W = [[558, 378, 349, 741, 305, 445, 221, 307], [539, 381, 330, 705, 260, 447, 234, 312], [370, 404, 265, 344, 105, 440, 401, 395], [467, 394, 526, 446, 680, 398, 421, 415], [259, 421, 343, 48, 266, 411, 574, 486], [592, 374, 426, 785, 474, 433, 220, 309], [470, 390, 285, 566, 158, 448, 293, 341]]
W[0][0] => 558
W[0] => [558, 378, 349, 741, 305, 445, 221, 307]
W[:, 3] => [741, 705, 344, 446, 48, 785, 566]
W[2][2] => 265
W[2][6] => 401
W[5][0] => 592
W[:, 4] => [305, 260, 105, 680, 266, 474, 158]
W[2][4] => 105
W[5][5] => 433
W[1][0] => 539
W[6][3] => 566
W[5][1] => 374
W[3] => [467, 394, 526, 446, 680, 398, 421, 415]
W[1][7] => 312
W[3][2] => 526
W[:, 2] => [349, 330, 265, 526, 343, 426, 285]
W[:, 0] => [558, 539, 370, 467, 259, 592, 470]
W[:, 1] => [378, 381, 404, 394, 421, 374, 390]
W[6][5] => 448
W[6] => [470, 390, 285, 566, 158, 448, 293, 341]
W[5][3] => 785
W[4] => [259, 421, 343, 48, 266, 411, 574, 486]
W[1][2] => 330
W[5][7] => 309
W[3][3] => 446
W[4][4] => 266
W[:, 5] => [445, 447, 440, 398, 411, 433, 448]
W[4][3] => 48

data =
2,-4,-1,1,-14,0
8,-29,-19,-18,-44,-15
2,8,15,15,6,15
3,-7,-2,-2,-14,-1
5,-8,1,6,-40,2
-3,10,4,7,3,2
data[0][0] -> 2
data[3][0] -> 3
data[1][2] -> -19
data[3][5] -> -1
data[1][1] -> -29
data[5][3] -> 7
data[2][3] -> 15
data[:, 3] -> [1, -18, 15, -2, 6, 7]
data[2][2] -> 15
data[2] -> [2, 8, 15, 15, 6, 15]
data[4][2] -> 1
data[4][3] -> 6

arr =
[[ -5  -4 -13  -9   5]
 [-13   2 -11  -5   8]
 [-19  16   5  12  15]
 [ 11  -7  -9 -12  -4]
 [  6  -9  -8  -1  -4]
 [  6  -4   9   4  -6]
 [ -4   0   4  11   0]
 [  1 -20 -33 -35  -5]
 [-10   2   0  11   4]
 [ -9   4  -4  -4   6]
 [ -3   2   5   3  -2]]
arr[0,0]: -5
arr[6,-1]: 0
arr[:, -2]: [-9, -5, 12, -12, -1, 4, 11, -35, 11, -4, 3]
arr[-9,3]: 12
arr[:, 0]: [-5, -13, -19, 11, 6, 6, -4, 1, -10, -9, -3]
arr[8,-3]: 0
arr[:, -3]: [-13, -11, 5, -9, -8, 9, 4, -33, 0, -4, 5]
arr[8,-5]: -10
arr[7,1]: -20
arr[-11,1]: -4
arr[-4,0]: 1
arr[-2,-5]: -9
arr[:, -4]: [-4, 2, 16, -7, -9, -4, 0, -20, 2, 4, 2]
arr[-2,2]: -4
arr[-1,1]: 2
arr[:, 4]: [5, 8, 15, -4, -4, -6, 0, -5, 4, 6, -2]
arr[2,0]: -19
arr[10,0]: -3
arr[-3,3]: 11
arr[-8,-4]: -7
arr[-7,0]: 6
arr[-10,3]: -5
arr[-4]: [1, -20, -33, -35, -5]
arr[-3,-4]: 2
arr[-11]: [-5, -4, -13, -9, 5]

m = [-0.540, -12.803, 8.106, -13.197, 8.746, 12.519, 8.408]
m[0] = -0.540
m[3] = -13.197
m[1] = -12.803
m[4] = 8.746

grid =
[[ 0.227 -0.259  0.024  0.041 -0.222  0.216 -0.078  0.201 -0.037]
 [ 0.033  0.095  0.190  0.211  0.019  0.112 -0.129  0.044 -0.041]
 [ 0.198 -0.186  0.146  0.165 -0.232  0.229 -0.222  0.187 -0.097]
 [ 0.167 -0.140  0.109  0.119 -0.169  0.179 -0.145  0.158 -0.054]]
grid[0][0] = 0.227
grid[3][7] = 0.158
grid[:, 3] = [0.041, 0.211, 0.165, 0.119]
grid[:, 2] = [0.024, 0.190, 0.146, 0.109]
grid[0][8] = -0.037
grid[1][8] = -0.041
grid[2][4] = -0.232
grid[1][7] = 0.044
grid[2][0] = 0.198
grid[3][1] = -0.140
grid[1] = [0.033, 0.095, 0.190, 0.211, 0.019, 0.112, -0.129, 0.044, -0.041]
grid[0][4] = -0.222
grid[2] = [0.198, -0.186, 0.146, 0.165, -0.232, 0.229, -0.222, 0.187, -0.097]
grid[3][5] = 0.179
grid[2][2] = 0.146
grid[1][3] = 0.211
grid[0][6] = -0.078
grid[1][0] = 0.033
grid[1][2] = 0.190
grid[2][5] = 0.229

A =
[[ -9  -2  19 -26 -39  -6 -24  48 -14  -8 -25  33  42  32]
 [  0  -1   2   8  15  11  12  12   0   6   8 -12  -9   9]
 [  2  11   6 -10  -2  19  16   4   5  13   8   3   4  13]
 [-19  24   0 -49  11  -7 -13   7  -2  -5   7   8  25  -2]
 [ -5 -10  -3  -2   6  11   6  24   7  -5   5 -20  13  12]
 [  3   3   4  -7  14  13   5  30  -6   6  19  -4   8  14]]
A[-6,0] => -9
A[:, 7] => [48, 12, 4, 7, 24, 30]
A[1,0] => 0
A[0,8] => -14
A[5,0] => 3
A[0,-3] => 33
A[4,-3] => -20
A[-5,-9] => 11
A[:, -6] => [-14, 0, 5, -2, 7, -6]
A[0,-12] => 19
A[-3,-4] => 7
A[-5] => [0, -1, 2, 8, 15, 11, 12, 12, 0, 6, 8, -12, -9, 9]
A[1,-13] => -1
A[-3] => [-19, 24, 0, -49, 11, -7, -13, 7, -2, -5, 7, 8, 25, -2]
A[-4,-12] => 6
A[-1,-2] => 8
A[0,3] => -26
A[5,9] => 6
A[-2,5] => 11
A[2,11] => 3
A[-3,13] => -2
A[-3,-2] => 25
A[1,13] => 9
A[5,7] => 30
A[1,-4] => 8
A[4,7] => 24
A[-2,8] => 7
A[-4,4] => -2
A[-1] => [3, 3, 4, -7, 14, 13, 5, 30, -6, 6, 19, -4, 8, 14]
A[-4,7] => 4
A[-4,-5] => 13
A[:, 2] => [19, 2, 6, 0, -3, 4]
